A single turn carries every row of the set below to another of its rows. Some are shown first; where does it send the rows asked next?
gutib: [ 13.8  11.1 -35.7  17.5  19.2  13.5  -5.9 -20.4 -15.1  -3.9   1.3  14.4
   5.9 -40.5  32.3  15.4 -17.6  19.6   8.7  10.2  36.7  18.0  -2.0 -12.2
  -9.1]
pupu: [ 10.2  -7.7 -17.4   5.9  47.6   8.1   9.2  -1.0 -23.3 -10.4  -6.4  10.7
   9.2  -6.8  25.9  15.1 -16.7  29.2  -9.8  11.0   7.0  15.6 -21.7   4.3
  -5.6]
zate: [ 12.2  -4.7   2.8 -14.5  13.5 -19.3   5.5   2.4 -21.3  32.9 -17.7  24.3
 -13.8 -22.2  38.7  21.7  -2.7 -18.4   7.7  -7.8  -7.7 -17.4 -13.4 -21.8
 -13.0]
Zezu: [ 10.6  -7.8  -0.9 -14.6  11.6 -19.9   4.1   5.9 -19.4  21.3 -10.9  30.6
 -13.8 -34.7  25.6  27.9  -3.1 -26.0  -0.5  -8.2  -5.7 -23.5 -11.9 -22.0
 -11.1]
til: [  0.4  -8.8 -44.9   2.8  47.8  -6.5 -37.4  -4.1 -21.8 -10.6   6.9   7.1
 -13.8 -18.4  30.7  40.2 -15.8  -6.2 -18.7 -13.6  17.0 -11.9 -20.2 -15.5
 -16.0]
Robu: [  3.5  -2.7   2.3  -0.2  24.4 -37.0 -10.2  -2.2 -28.2  29.4 -17.6  24.9
  -1.1 -20.6  29.3  29.9  16.7 -25.4  -8.1   4.4   9.0  -8.5 -10.1 -34.1
 -13.1]
mafi: [  7.2 -14.5 -38.4   4.4  24.5  -4.9  -7.4   2.5 -37.7 -20.6  -2.6 -25.7
 -14.4  -2.8  24.0  15.7 -15.7  20.9 -13.2  -5.1  -6.7  -2.2 -10.5 -24.0
  -4.7]
tig: [ 11.4 -12.1  -2.3  -9.5  -2.1 -26.4   6.0   4.7 -20.6  21.9 -11.3  25.0
  -6.4 -26.6  37.3  15.1   3.3 -14.2   8.5 -15.3  -4.8 -13.8 -18.0 -21.7
 -21.2]
gib: [  8.2 -10.0  -2.1  -8.5  10.5 -40.7 -12.8   0.9 -33.9  21.6 -10.0  11.6
  -8.4 -19.2  21.0  24.1  17.6 -21.0  -8.0   3.2   1.6 -13.0 -14.3 -37.9
  -9.7]
reg: [ -3.8  25.5 -56.4  -2.3  43.8 -17.9 -28.9 -17.1  -4.9  -6.3   4.5   4.9
 -18.9 -20.8  33.7  36.1 -17.5   4.7 -10.4   6.0  27.0  -5.1 -13.9 -16.3
 -13.1]
som: [ 12.5 -12.0  10.0   0.8   9.2 -28.3  -0.9  -0.2 -29.1  22.0 -10.3  26.2
   7.9 -30.1  16.8  17.3  16.7 -14.6  -5.2  11.6   5.6  -0.9 -13.5 -26.9
  -9.0]
tusu: [ 12.2  11.5 -36.7  13.6  29.5   2.3  -0.1 -25.2 -22.3   2.4   2.8  19.6
   9.1 -26.4  33.1  24.5 -21.0  23.5   5.5   8.8  40.3  18.5  -4.5  -8.0
 -30.6]
faro: [  8.4  -2.2   6.7   8.3  12.8 -28.7  -3.3  -0.2 -34.1  32.5 -20.2  18.2
   1.7 -23.0  30.7  21.0  17.9 -17.5   2.5   7.6   6.0  -4.8  -0.3 -34.1
  -6.5]
nutis: [  1.8  -6.9  -0.6 -16.9  13.2 -31.7  13.1  10.6 -13.8  17.0 -20.3  31.2
   0.2 -19.9  32.3  18.5   3.3 -16.9  -1.7  -6.2  -9.0 -13.4 -15.4 -15.6
 -23.3]
Nusop: [ 12.6 -10.8   7.9  -9.5  17.9 -34.5  -1.7   3.3 -34.5  26.8 -13.6   9.8
  -1.9 -14.3  18.1  17.7  18.7 -11.6 -11.3  13.2  -5.4  -5.3 -17.4 -30.6
  -6.8]
Vifov: [  0.7  28.6 -44.0  18.8  34.8  -3.3 -14.1 -17.1 -15.1  15.1 -10.5  -1.7
 -15.9 -19.2  49.2  27.2 -15.2   9.9  10.8   2.2  32.2   4.7  12.2 -25.7
  -2.8]
nuso: [  3.1  -9.0  -5.0 -11.9   5.8 -28.1  12.4  15.3 -22.8  13.4 -20.2  21.2
  -9.1 -27.8  29.4  22.5   0.7 -18.4   2.7  -5.2 -11.7 -24.9  -1.6 -26.3
 -13.3]
beke: [  9.7  17.6 -34.8   1.7  32.7  -6.7  16.5 -18.1 -26.7  -6.8  -4.0  -7.3
   3.6  -3.8  23.6  16.9 -22.2  39.9  -0.6  19.5  14.8  17.9  -3.5 -10.0
 -18.9]
tiz: [  5.5  22.6 -50.5  -4.8  47.2 -15.2 -19.4 -24.3 -18.6   2.1   2.6  -4.6
 -17.7 -13.8  28.2  49.1 -25.2   6.2  -8.6   5.1  26.4  -5.8 -12.4 -18.0
 -22.5]
Momub: [  9.8   7.1 -53.5  -5.1  15.0 -13.5  -8.0 -15.2 -32.6 -22.3  10.6 -11.2
 -10.8 -21.0  16.5  30.9 -21.7  25.5 -11.1  10.1  19.1  -0.1  -4.6 -22.7
 -23.0]
silu: [  5.7   8.7 -58.8  -3.9  18.6 -17.5 -11.4 -12.8 -19.6 -18.3   6.3 -21.0
 -19.0 -17.0  24.1  12.9 -12.3  27.3  -3.9   6.9  11.8   3.5 -11.4 -25.2
 -13.1]
dumov: [  6.4  19.2 -44.6  18.9  28.1  -3.0 -11.6 -25.4 -30.1  16.0  -8.2  -7.7
 -14.0 -17.9  44.7  35.8 -22.0  14.4  16.2  -3.7  34.9   3.3  12.0 -25.5
 -23.0]
zosu: [  9.0 -14.8 -23.9  32.0  20.5  15.9  -8.9  -9.5 -31.9  -4.2  -2.2  17.1
   9.2 -29.8  39.9  21.5 -12.8  13.5   9.3 -13.0  30.3  13.7   0.7 -11.5
 -11.9]
Kise: [ 13.4  18.2 -34.8  -2.2  35.3  -2.8   7.3 -14.3 -16.1  -2.8   3.2  -2.6
  -2.7 -11.1  25.2   8.6 -19.3  35.8   1.5  22.8  11.8  20.4 -18.0  -3.4
  -6.6]
sur: [ -1.9   7.6 -26.6  26.1  55.7   1.0 -16.9  -9.2 -23.5  14.2 -17.6  -0.7
 -14.0  -2.4  56.0  38.7 -16.9   2.3   4.5 -11.9  17.5  -2.6   5.6 -19.0
  -4.8]

gutib -> silu
gib -> faro
tusu -> Momub
Where do these go?
mafi -> sur
nutis -> Zezu

